Each row is where one point has got to under a steady rotation. How many ticks took it there?
The counts run from 0 to 648.
[ 83 123 160  90 113 144 154 126 103 157 130 150 177 163 160 147  91 138
 134 155 140  81 133 142 138 167 125 103  93 140 148 129 156 158 150 162] -> 183
[128 126 119 177 145 140 114 152  96 116 122 159 140 113 146 164 110 137
 129 132  86 181 124 144 101 114 133  84 122 131 143 210 134 117 164 139] -> 357
[ 87 132 139 119  82 163  75 104 136 149 120 145 145 136 127 165 112 120
 108 140  90  65 132 140 115 124 118  72 129 151 128 182 103 139 123 163] -> 226
[120 169 103 122 128 135 125 122  97  88 144 114 132 107  96  81 118 174
 112 126 150 128 117 103 121 120 157 145 154 131 172 141  83 103 177 181] -> 155
[121 134 165 111  74 135 134 175 138  88 151 159 147 147  86  66 175 134
 123 114 108 135 122 110 146 120 148 118 106 110 142 161 125 102 122 156] -> 309
[153 126 129 140  98 139 126 176 106 101 187 161 126 132 144 119  86 163
 124 112 145 162 119 135 147 164 122 102  97  83 145 152 159  98 172 138] -> 640
[115 142 104 137 152 158 153 168 159  89 158 147 153 126 104  50 118 153
 129 127 135  95 148 121  96 141 129 143 118 140 173 109 128 134 147 166] -> 164
[132 111 118 140 100 163 126 121 142  85  97 110 143 114 117  28 147 146
 109 114 106 118 150 114 113 100 126 153 141 125 123 131 109 123 164 163] -> 531
[108  77  87  80 129  82 167  92  96 129 119 137 114 162 121 159 107 147
 142  88 133 108 130 130 121 135 142 104 153  98 115 144 113 129 194 136] -> 422
[128  89 117 134  83 131  87 114 113 123 158 159 113 105 139 127 110 158
 160  97 150 115 136 131 159  86 136 102 141  82  82 149 146 114 174 156] -> 277
[138 133 130 116  67 143  74 154 146  98 188 178 112 148  83 128 116 141
 126 125  90 124 115 122 106 114 110  95 131 122 156 154 124 122 124 106] -> 594
[147 142 139 102 116 140  82  83 141 143 116 134 172  98 158 133  82 153
 160 144  85  79 115 147 128 126 111 101 148 162 123 149 123 127 163 159] -> 514
[121  90 132 103 116  96 143 142  63 126  56 136 164 152 135 100 134 125
 173 113 152 134 143 113 115 112 140 138 123 103  98 146 136 120 171 104] -> 334
[119 137 142 145 108 115 114 154 111  93 158 167 134 147 124 109 121 134
 109 150 129 194 141 111 127 152 145 125 129  86 179 187 149 153 157 108] -> 352
[ 99 136 104 117 126 120  78 126 104 143 104 170 126  97 125 168  96 146
 145 134  80 129  97 160  54 118 104 112 106 168 152 159 126 124 156 129] -> 370
[137 145 159 118  81 134 131 203 147 130 136 161 149 140 125  87 130 130
 178 147  97 110 117 169 115 121 127 104 102 144 137 128 186 116 120 138] -> 317
[ 91 106 123  79 102 128 184 129 109 144 139 151 126 143  97 103 119 101
 167  99 149  93 113 120 132 121 186 110 129 141 135 130  92 150 141 181] -> 465
[129  91 139 147  84  86 108 113 117 114 111 122  93 132 111  77 153 117
 131 131 138 157 180 111 122 122 131 145 169  84 104 172 129 151 179 111] -> 575
[125 119 174  90  76 140 117 138 113 146 133 105  98 115  95  69  90 112
 133 149 108  78 147 121 108 124 133 150 159 153 133 101 147 155 148 162] -> 241
[155 123 153 113  97 103 140 166 120 138 126 126 122 130  92  64 121 140
 199 144 149 122 129 119  90 130  96 139 135 160 140  80 160 117 156 104] -> 616
[134 158 159 127  97 154  73 113 119 129 108 111 155 109 126  84 122 168
 110 177  97  83 151 130 105 128  93 135 150 163 149 121 124 121 153 154] -> 526
[132 113 128  69  99 165 160 118 109 154 163 132 151 147 174 108  59 143
 126 134 124 111 111 154 119 160 133 108 125 139 168  93 157 154 158 148] -> 185
[165 132 140  91  96  94  82 112 137 120 157 161 138 152  97  76 157 188
 123 159  99 121 141 119 114 111  95 138 157 134 155 115  94 119 155 105] -> 295
[140 132 167 154 115 109  82 109 130 103 118 127 129 128 148 124 132 172
 154 147 113 129 156 118 107 158  61 104 168 128 181 160 154 109 182  89] -> 62
[105 113 151 130  66 175 121 125  92 142 126  94  79 101 107  69 112 118
 118 117 149 119 143 120 101  98 145 139 166 159 135 111 103 136 157 158] -> 243
[159 148 137 116 139 133 143 136  82 152 126 102 194 173 109 112  86 143
 126 187 141  89 156 100 118 137 133 115 141 131 113 102 125 148 150 158] -> 481
[149 131  88 166 145 129 101 150 115 114 114 149 158 138 143 160  95 137
 126 137  72 165 119 139  72 113 119  89 116 123 129 195 145 113 166 129] -> 358
[139 111 137 144 149 102 134 168  99  86 127 139 142 122 114 124 108 104
 127 131  80 170 129 105 135 148 151 110 115  93 141 217 143 115 172 150] -> 355
[139  74 132 136  94 165 132 137 131 105 199 148 124 153 120 100 108 119
 132 101 138 118 153  82 158 119 111  89 123  71 105 144 144 127 146 143] -> 265
[120 127 136 188 135 110 158 180 130 129 186 153 106 133 124 108 110 132
 148 141 172 156 167 131 119 162 142 109 130  94 148 149 159 143 165 126] -> 120
[ 81 140 113 191 122 151 161 154 123 132 132 123 138 180 134 170 128 157
 118 124 140 141 153 138  75 132 112  90 102 141 133 128 173 129 156 144] -> 403
[104 149 167 108 100 134 146 127  93 186 123 119 159 142 134 130  99 126
 171 161 160  85 128 139 127 156 135  86 130 176 147 109 111 143 129 166] -> 470
[126 119 118  81 104 121 112  72 115 131 116 147 157 126 139 134 108 123
 136 124  77 116  92 124 144 102 153 110 117 134  94 178 104 134 177 182] -> 511
[129 138 148 126  86 141 149 175  97 132 112 153 161 164 121 126 163 130
 146 132  73 138 100 138 118  91 149  85 104 156 111 163 132  92 122 174] -> 313
[144 112 150 116 113 158 151 187  96 115 131 159 156 140 109 114 147 126
 140 108  71 139 106 126 122  83 140  94 114 145 134 161 121  81 124 173] -> 312
[168 106 131 127  76 132 117 129 149 148 195 159 106 134 139 107  75 131
 170 135  99 130 127 141 137 116 120  91 147 106 100 129 177 134 165 136] -> 274
[104 105 155 126 102 127 117 168  54 134 118 138 101  91 101 125 135 138
 174 102 143 112 113 114 107  94 113 130 130 160 123 131 115  79 146 161] -> 610
[116 121 144 123  70 180 118 186 123 125 149 181 130 130 140  78 123 146
 162 102 139 142 121 171 119  97 153 120 127 125 151 125 161 124 128 127] -> 319
[122 122 167 133 128 157 144 162  80 118 107 145 190 173 112 124 139 106
 127 146  76 159 136  72 110  85 122 111 122 156 126 147 156 129 133 154] -> 26
[133 106  96 182 144 135 150 183 121 123 192 160  98 133 125 106 105 143
 141 115 163 168 166 128 112 132 145 110 146  87 152 146 129 134 165 131] -> 121
[135 124 125 150 106 121 135 170 173  80 158 141  95 112  94  92 136 130
 136 116  75 129 133 150  94 139 120 119 146 118 161 165 169 112 152 134] -> 76
